In the rows, 128 means zero.
A single turn carries every row of the set below to another of its rows. Some are shown first; where does it send the rows asked next?
J924: [ 71, 124, 121, 148, 149, 134,  98, 119, 100, 126, 108, 125, 112]
J700: [ 94, 127, 118, 131, 153, 161,  79, 127, 104, 133, 114, 120, 107]
J833: [ 78, 121, 131, 146, 142, 138,  93, 123,  92, 118, 106, 118, 116]
J527: [ 78, 125, 128, 146, 156, 136,  90, 120, 105, 127, 105, 122, 106]
J802: [137, 132, 116, 109,  76, 119, 167, 129, 154, 110,  76, 118, 125]
J861: [ 77, 122, 120, 143, 136, 143,  97, 127,  86, 119, 105, 115, 120]
J972: [140, 138, 118, 101,  81, 120, 144, 121, 193, 128, 118, 124, 122]
J773: [121, 123, 111, 116, 172, 159, 118, 156, 165, 145, 151, 111, 144]
J21: [ 88, 132, 126, 138, 158, 149,  82, 122, 107, 132, 107, 120, 104]
J18: [142, 118, 131, 105, 108, 120, 149, 106, 191, 124, 115, 150, 107]
J717: [141, 120, 111, 113,  87, 106, 152, 149, 185, 117,  93, 113, 118]
J695: [191, 114, 112, 124, 156, 126, 135, 141, 146, 129, 108, 128, 145]
J906: [135, 142, 110, 109,  86, 109, 152, 133, 191, 127,  98, 117, 119]
J639: [ 87, 129, 117, 133, 168, 125, 138, 129, 168, 143, 154, 125, 149]
J36: [163, 114, 116,  98,  89, 140, 148, 148, 161, 111,  81, 116, 115]
J220: [ 87, 125, 130, 137, 136, 152,  86, 126,  88, 119, 107, 113, 118]
J351: [150, 104, 119, 108,  83, 115, 144, 149, 184, 112, 110, 118, 122]
J812: [148, 114, 124, 101,  80, 123, 139, 132, 189, 118, 125, 125, 124]
J122: [181, 141, 101, 123, 132, 126, 148, 142, 125, 127,  86, 112, 158]
J637: [166, 105, 126,  97, 109, 140, 138, 135, 183, 120, 106, 136, 105]
J440: [ 96, 134, 105, 127, 120, 141, 149, 161, 116, 120, 121,  86, 175]
J468: [149, 138, 123, 133, 129, 101, 157,  92, 139, 127, 128, 145, 164]
J444: [124, 134, 126, 112,  87, 106, 168, 103, 173, 117,  98, 139, 119]
J882: [156, 156, 108, 128, 114, 111, 162, 111, 120, 126,  99, 122, 170]
J457: [ 94, 131, 127, 132, 146, 160,  79, 126,  97, 128, 108, 114, 111]
J901: [ 81, 127, 120, 141, 160, 145,  87, 119, 111, 135, 113, 127, 105]
J798: [127, 126, 103, 112, 141, 169, 124, 175, 134, 131, 130,  87, 160]
J821: [ 72, 136, 112, 140, 136, 114, 158, 133, 139, 128, 136, 109, 169]
J959: [171, 112, 125, 130, 154, 110, 141, 111, 154, 129, 133, 150, 149]
J401: [ 91, 122, 118, 133, 137, 160,  85, 133,  88, 123, 109, 112, 117]

J861 moves to J700
J527 moves to J220
Now these:
J637 moves to J444
J906 moves to J351
J821 moves to J798
J959 moves to J882

